In the rows, zero is written as 128.
One turn sends every row of this set to another row. A few are shown first. Where does it send the rows asked after them?
Zuk: [122 115 146  73 116 169 144 118 127  91  93 104 142 156 137 114 115 153
 102 148 149 137  76 149 119 105 120 150 122 128 142 135 121]
sitan: [101 104 135  68 127 153 114 121 140 111  94 109  82 142 110 125 138 147
 124 132 133 130 104 153 169 129 141 126 116 104 151 133 133]
lasa: [105 116 138 108 138 173 154  88 128  87 103 114  92 129 111 112 127 147
 123 153 120 112  60 127 124 111 142 155 106 112 125 146 119]
nezap: [ 99 112 134 109 135 146 133 115 136  97 110 110 162 180 109 115 131 154
 113 128 131 132 100 147 100 126 139 177 114 108 127 130 126]
dumo: [ 80 120 133  74 108 166 137 146 128 116 102 122 139 130 110 100 109 149
 127 149 139 112 120 136 147  90 123 140 135 108 125 121 126]
dapu: [ 97 114 137  83 133 143  99 115 131 112  66 105 117 143 121 142 137 151
 123 134 159 111  92 149 152 120 154 151 113  91 103  99 123]
gaf: [111 138 148  86 141 156 178 132 139 111 118 115  91 182 122 116 121 152
 117 159 140 121 112 166 138 156 141 132 131 119  86 119 128]
dov: [ 99 117 137  95 128 155 147 130 134 124 123 115 135 156 126 109 142 148
 141 134 131 134 146 149 113 122 174 145 117  84 118 126 116]
val: [100 116 126  74 150 145 161 129 139  82 125 116  98 170 111 140 109 150
 122 193 136 130 107 127 113 136 136 135 119 147  95 118 114]
gudop: [ 89 111 134  95 136 148 128  85 131  97 127 128 106 129  99 102 134 132
 112 194 121 144 102 155 146 144 148 159  94 110 125 122 133]
Maz: [ 77 120 125  76 133 151 159 122 127 116 135  99 131 129 120 102 124 127
 130 146 125 138 129 127 102 119 129 147 125  94 123 110 134]
puvor: [ 96 118 128 108 124 177 160 115 144  96 100  98 128 180 115 142 143 152
 123 151 127 115 104 161 160 139 125 152 118  97  70 111 123]
samo: [ 72  93 115  90 120 175 140 105 146  96  91 123  95 177 115 137 125 153
 117 174 137 111 110 140 140 120 148 159  98 102  88 115  89]
bazog: [104 102 137  98 133 159 137 113 140  89 114 137 134 112  97 133 131 154
 117 217 131 129  95 150 145 120 149 149 109 101 114 133 135]
nelob: [ 85 110 122  80 141 172 132 126 168 100  81 122 121 157 150 131 124 147
 102 156 154 117  92 149 131 133 120 149 129  87  82 111 110]
Zego: [ 97 140 128  75 168 149 154 108 155 112  97 134 121 153 135 133 127 133
 115 154 146 113 102 139 128 132 125 123 118 142  91 101 128]
kod: [111  92 151  93 101 178 156 120 133 123  91 114 134 147 103 115 117 169
 110 150 151 115  92 150 131  97 141 170 116 126 124 114 142]
Nusa: [ 95  89 126 118 139 167 128 121 137 108 126 110 118 121 101 121 146 152
 152 159 150 134 106 119 123 143 154 128 122 120 106 142 124]
pudad: [ 85  99 126  62 149 135 112 126 156 105  99 124 112 173 120 137 127 137
 116 171 142 123 111 125 141 127 127 148 119 130 103  98  92]
Mak: [ 93 103 136  94 130 143 173 120 139 122 112 100 120 166 111 119 134 155
 115 143 137 147 100 153 100 120 138 175 112 105 141 108 162]
buzis: [102 108 142  76 131 148 182 122 136  98 103 107  92 190 108 160 135 154
 121 184 115 124 110 150 150 118 138 144 115 103 105 119 105]
Sak: [104 135 125  74 112 177 158 127 123 106 101 115 126 138 140 119 131 148
 142 148 143 135 122 149 140  91 149 114 110 123 136 130 130]
vemog: [114 113 140  85 160 128 136 145 142 102 114 110 125 153  91 146 139 157
 128 156 133 109  79 142 125 129 136 149 130  75 145 140 129]
Sof: [ 87 122 143  83 145 134 136 112 139 103 109 148 114 127 104 115 131 137
 110 201 115 129 101 157 154 118 141 150 112  81 137 134 122]
tenen: [104  95 142  93 130 139 121 124 146  98 114 122 115 139 100 123 144 152
 114 203 135 159  96 165 161 140 140 157 113 107 132 123 145]
dev: [ 84 120 137 121 120 163 165 101 107 100  82  92  93 155 122 129 138 158
 131 156 152 132  79 155 129 128 155 149 112  82  95 132 122]
nog: [ 91 129 142 101 151 135 118 127 125  92  92 120 114 125 123 115 109 151
 128 150 152 130  97 121 114 132 148 129 141 133  83 128 126]
zokiv: [108 138 153  79 149 121 162 119 103  97 102  88 114 153 102 150 125 145
 121 149 131 129 102 151 130 142 135 119 136  98 111 130 138]

Sak goes to dov
Maz goes to Mak
zokiv goes to dev
Where do these go?
samo goes to pudad
Nusa goes to vemog
puvor goes to nelob
bazog goes to Sof

